In the data rows, the value 128 means zero.
The same things were measured in two ways. The second way is not exact.
Here are some of them measured both ways, the first way above the second, with a blank line after each pair.
{087, 098, 112, 169, 158, 167, 175, 108, 106, 131, 100, 077, 099, 153}
{076, 155, 185, 103, 099, 157, 151, 150, 115, 133, 154, 143, 146, 084}

{163, 172, 166, 111, 084, 083, 090, 111, 143, 123, 151, 171, 164, 103}
{166, 090, 072, 174, 132, 101, 105, 108, 125, 140, 088, 102, 115, 174}

{074, 115, 120, 128, 141, 157, 196, 156, 145, 159, 098, 115, 075, 131}
{104, 109, 187, 065, 151, 195, 140, 140, 114, 125, 162, 149, 122, 055}

{163, 163, 141, 094, 084, 088, 116, 146, 177, 130, 178, 154, 129, 090}
{159, 053, 067, 169, 172, 105, 105, 087, 130, 124, 085, 128, 107, 141}

{128, 136, 135, 091, 113, 124, 155, 166, 174, 188, 159, 135, 092, 078}
{146, 067, 109, 120, 170, 150, 107, 118, 117, 144, 135, 142, 138, 087}

{084, 095, 106, 161, 161, 167, 174, 129, 107, 130, 086, 095, 085, 149}
{098, 156, 207, 073, 119, 183, 153, 150, 113, 124, 170, 128, 143, 082}

{156, 128, 125, 073, 128, 113, 052, 073, 122, 130, 169, 128, 129, 123}
{147, 195, 080, 127, 097, 048, 120, 119, 162, 154, 096, 114, 154, 154}

{128, 128, 079, 177, 176, 138, 083, 129, 138, 165, 126, 128, 178, 167}
{184, 188, 107, 156, 094, 116, 090, 192, 146, 080, 154, 188, 127, 150}

{096, 085, 095, 172, 138, 170, 144, 085, 101, 127, 101, 074, 129, 155}
{080, 161, 185, 120, 088, 122, 153, 165, 122, 115, 142, 155, 155, 126}

{110, 110, 083, 183, 164, 163, 137, 074, 100, 118, 105, 110, 111, 169}
{111, 212, 191, 087, 086, 143, 157, 161, 132, 108, 160, 124, 135, 114}

{169, 169, 165, 112, 087, 091, 098, 161, 159, 107, 157, 161, 154, 092}
{156, 054, 054, 188, 177, 113, 093, 089, 117, 136, 099, 123, 100, 169}

Here are 40 more, measured the second way only, each followed by its number:
{140, 089, 163, 085, 162, 181, 110, 147, 112, 105, 159, 171, 129, 070} 0
{106, 189, 181, 106, 072, 134, 148, 188, 142, 108, 162, 152, 155, 118} 1
{149, 053, 108, 130, 170, 152, 102, 115, 113, 143, 126, 143, 137, 091} 2
{169, 070, 101, 131, 168, 147, 108, 099, 119, 139, 113, 131, 118, 100} 3
{111, 188, 190, 106, 073, 108, 148, 160, 149, 091, 146, 135, 144, 146} 4
{104, 138, 098, 155, 100, 093, 132, 200, 162, 125, 136, 198, 140, 138} 5
{156, 066, 113, 113, 171, 131, 103, 095, 118, 121, 121, 118, 122, 103} 6
{154, 080, 072, 176, 161, 100, 106, 093, 126, 131, 097, 103, 105, 188} 7
{171, 067, 103, 134, 176, 147, 124, 071, 130, 156, 093, 090, 107, 130} 8
{102, 108, 184, 077, 152, 168, 137, 136, 113, 109, 153, 154, 144, 076} 9
{158, 069, 084, 142, 157, 128, 099, 097, 130, 154, 108, 133, 128, 101} 10
{098, 183, 144, 137, 086, 069, 164, 131, 152, 120, 128, 091, 136, 184} 11
{169, 148, 127, 186, 041, 136, 091, 168, 093, 115, 100, 134, 165, 136} 12
{126, 193, 175, 129, 062, 106, 138, 162, 146, 101, 133, 137, 153, 150} 13
{161, 095, 095, 123, 168, 178, 120, 079, 102, 172, 110, 096, 113, 090} 14
{152, 074, 061, 181, 154, 102, 103, 098, 131, 136, 107, 128, 103, 162} 15
{157, 106, 053, 182, 163, 111, 114, 099, 105, 120, 108, 135, 095, 156} 16
{168, 178, 144, 179, 013, 104, 135, 165, 144, 119, 101, 125, 147, 171} 17
{149, 085, 090, 158, 155, 100, 117, 087, 138, 140, 089, 083, 116, 182} 18
{182, 098, 104, 123, 131, 093, 088, 110, 158, 135, 119, 125, 137, 123} 19
{122, 133, 085, 158, 151, 104, 131, 089, 131, 149, 102, 073, 102, 188} 20
{105, 195, 189, 070, 096, 155, 152, 161, 126, 122, 153, 142, 153, 077} 21
{130, 173, 200, 093, 071, 151, 128, 166, 131, 120, 152, 141, 162, 099} 22
{177, 093, 093, 149, 157, 132, 109, 114, 122, 125, 111, 084, 116, 163} 23
{082, 126, 157, 070, 159, 152, 160, 122, 138, 144, 151, 158, 125, 060} 24
{092, 126, 175, 082, 125, 198, 164, 127, 100, 175, 143, 126, 131, 058} 25
{163, 067, 081, 163, 152, 108, 099, 096, 130, 129, 101, 112, 113, 151} 26
{168, 078, 058, 193, 144, 127, 096, 104, 111, 139, 097, 112, 100, 163} 27
{135, 149, 107, 182, 069, 113, 136, 121, 133, 163, 101, 081, 135, 183} 28
{136, 114, 077, 168, 140, 098, 130, 098, 126, 143, 105, 085, 108, 185} 29
{123, 111, 079, 158, 155, 094, 134, 088, 134, 137, 105, 081, 095, 189} 30
{116, 172, 205, 095, 087, 154, 153, 162, 133, 118, 136, 130, 153, 122} 31
{089, 135, 158, 092, 154, 175, 151, 136, 107, 121, 152, 155, 122, 067} 32
{117, 214, 203, 082, 065, 136, 154, 167, 141, 105, 154, 135, 143, 112} 33
{174, 069, 062, 172, 159, 115, 100, 095, 122, 137, 092, 119, 105, 152} 34
{080, 147, 162, 105, 088, 122, 132, 161, 132, 118, 149, 179, 150, 085} 35
{182, 049, 103, 193, 170, 197, 084, 112, 051, 106, 102, 113, 108, 131} 36
{134, 197, 159, 121, 086, 099, 136, 161, 149, 092, 147, 137, 137, 159} 37
{096, 195, 173, 101, 097, 111, 149, 163, 145, 102, 158, 140, 146, 132} 38
{156, 082, 065, 182, 152, 099, 102, 086, 131, 135, 086, 099, 108, 185} 39
Some of them follow, measured the first way. Which numbered row above is each one? Its number follows it:
{163, 156, 163, 122, 121, 098, 087, 108, 108, 044, 124, 156, 164, 127} : 20
{147, 147, 142, 091, 100, 105, 139, 166, 178, 173, 162, 156, 092, 088} : 3
{128, 113, 078, 168, 167, 144, 098, 090, 091, 100, 094, 112, 169, 170} : 37
{083, 083, 094, 144, 158, 166, 152, 099, 123, 168, 114, 098, 084, 153} : 21
{165, 165, 168, 092, 091, 093, 100, 178, 137, 121, 159, 165, 154, 104} : 15
{142, 142, 154, 198, 100, 097, 136, 171, 171, 148, 154, 156, 115, 091} : 36
{114, 107, 079, 165, 156, 150, 123, 093, 082, 103, 084, 099, 151, 176} : 4
{083, 083, 095, 128, 145, 162, 181, 165, 134, 148, 106, 092, 085, 127} : 9
{150, 150, 152, 073, 105, 102, 132, 173, 168, 163, 161, 139, 096, 087} : 10
{081, 081, 114, 140, 151, 165, 182, 164, 141, 151, 138, 104, 082, 140} : 32
{101, 092, 077, 165, 173, 160, 135, 093, 093, 109, 106, 092, 148, 162} : 38
{087, 118, 101, 128, 138, 150, 177, 181, 165, 182, 119, 118, 088, 117} : 0
Here are 40 more, measured the second way only, each followed by its number:
{146, 092, 066, 167, 152, 083, 111, 083, 140, 137, 085, 096, 111, 174} 0
{183, 066, 067, 146, 205, 154, 081, 086, 105, 117, 108, 138, 091, 117} 1
{116, 094, 086, 142, 165, 131, 118, 111, 108, 127, 125, 148, 111, 090} 2
{080, 170, 188, 090, 107, 150, 148, 156, 117, 117, 161, 135, 152, 102} 3
{076, 150, 189, 069, 132, 172, 161, 143, 117, 131, 168, 138, 135, 073} 4
{121, 206, 175, 112, 097, 106, 151, 156, 145, 093, 147, 116, 135, 162} 5
{114, 198, 166, 119, 080, 117, 142, 168, 144, 109, 151, 130, 148, 156} 6
{148, 103, 096, 162, 130, 104, 117, 093, 128, 142, 084, 080, 111, 187} 7
{073, 148, 193, 074, 130, 173, 168, 149, 130, 125, 165, 140, 132, 082} 8
{144, 103, 080, 168, 138, 101, 124, 100, 128, 133, 098, 091, 102, 182} 9
{078, 207, 171, 095, 087, 143, 161, 163, 139, 137, 157, 123, 140, 116} 10
{113, 188, 167, 129, 054, 093, 132, 181, 152, 113, 153, 162, 163, 139} 11
{163, 065, 091, 137, 171, 130, 102, 099, 129, 135, 118, 133, 106, 119} 12
{080, 128, 184, 091, 160, 182, 150, 136, 104, 120, 174, 142, 128, 092} 13
{086, 129, 175, 094, 142, 174, 145, 139, 105, 122, 161, 151, 141, 079} 14
{068, 149, 181, 083, 133, 144, 144, 155, 133, 116, 179, 152, 132, 100} 15
{076, 184, 183, 100, 093, 143, 155, 168, 131, 128, 159, 136, 151, 117} 16
{090, 160, 177, 094, 086, 134, 154, 151, 136, 148, 159, 155, 160, 082} 17
{061, 079, 092, 112, 190, 067, 156, 089, 167, 154, 119, 127, 118, 145} 18
{078, 178, 173, 108, 078, 122, 157, 176, 146, 121, 154, 161, 151, 112} 19
{155, 078, 061, 179, 144, 100, 101, 102, 130, 155, 099, 106, 113, 161} 20
{133, 065, 054, 140, 208, 128, 109, 086, 118, 141, 099, 145, 095, 110} 21
{110, 086, 168, 106, 141, 162, 121, 132, 111, 114, 136, 169, 141, 074} 22
{161, 230, 156, 113, 001, 071, 122, 185, 170, 111, 133, 158, 165, 123} 23
{169, 159, 077, 155, 115, 109, 123, 123, 136, 160, 104, 095, 132, 169} 24
{140, 053, 077, 123, 204, 132, 087, 091, 112, 139, 110, 140, 109, 109} 25
{098, 219, 161, 106, 062, 134, 161, 178, 136, 133, 157, 137, 149, 111} 26
{130, 110, 092, 191, 151, 100, 132, 112, 123, 121, 134, 108, 113, 211} 27
{096, 192, 202, 036, 157, 156, 191, 107, 125, 110, 138, 099, 111, 080} 28
{067, 195, 154, 054, 165, 152, 179, 118, 133, 139, 160, 128, 102, 079} 29
{085, 163, 184, 089, 111, 155, 154, 160, 122, 108, 162, 153, 143, 086} 30
{161, 068, 094, 130, 169, 145, 102, 098, 115, 142, 115, 124, 107, 107} 31
{137, 145, 118, 174, 085, 089, 125, 125, 140, 129, 114, 094, 134, 194} 32
{136, 077, 075, 141, 178, 132, 113, 103, 117, 137, 117, 139, 113, 099} 33
{159, 075, 078, 146, 166, 116, 104, 080, 115, 152, 098, 085, 119, 139} 34
{174, 091, 077, 174, 132, 124, 095, 137, 151, 160, 125, 124, 134, 164} 35
{112, 206, 179, 102, 091, 120, 148, 169, 138, 093, 153, 132, 142, 148} 36
{133, 191, 173, 112, 089, 108, 134, 159, 144, 089, 138, 129, 139, 164} 37
{158, 065, 079, 155, 170, 121, 111, 083, 116, 148, 085, 107, 107, 148} 38
{154, 043, 062, 170, 183, 111, 094, 087, 128, 141, 093, 141, 110, 136} 39
Some of them follow, measured the first way. Which numbered row above is each one? Its number follows it:
{103, 103, 104, 141, 153, 176, 158, 091, 123, 152, 112, 065, 079, 145} : 17
{104, 081, 079, 128, 151, 163, 166, 105, 127, 103, 125, 128, 058, 148} : 28
{099, 114, 109, 172, 171, 159, 136, 057, 101, 139, 113, 099, 129, 170} : 26
{106, 091, 085, 166, 165, 151, 116, 099, 078, 108, 093, 113, 159, 171} : 36
{152, 163, 153, 082, 093, 106, 127, 187, 162, 149, 154, 163, 106, 096} : 12
{140, 164, 163, 092, 091, 106, 129, 177, 164, 154, 156, 164, 093, 093} : 31
{156, 156, 154, 082, 091, 095, 123, 175, 175, 136, 166, 147, 129, 086} : 39
{163, 164, 171, 114, 092, 083, 084, 122, 109, 076, 118, 163, 165, 119} : 7
{128, 128, 150, 078, 111, 108, 134, 179, 189, 134, 181, 145, 113, 091} : 21
{128, 128, 149, 033, 104, 122, 145, 153, 120, 081, 153, 128, 153, 100} : 18
{120, 112, 083, 169, 160, 142, 100, 088, 090, 097, 081, 112, 162, 171} : 37
{113, 098, 100, 166, 165, 150, 107, 092, 079, 108, 084, 106, 167, 170} : 6
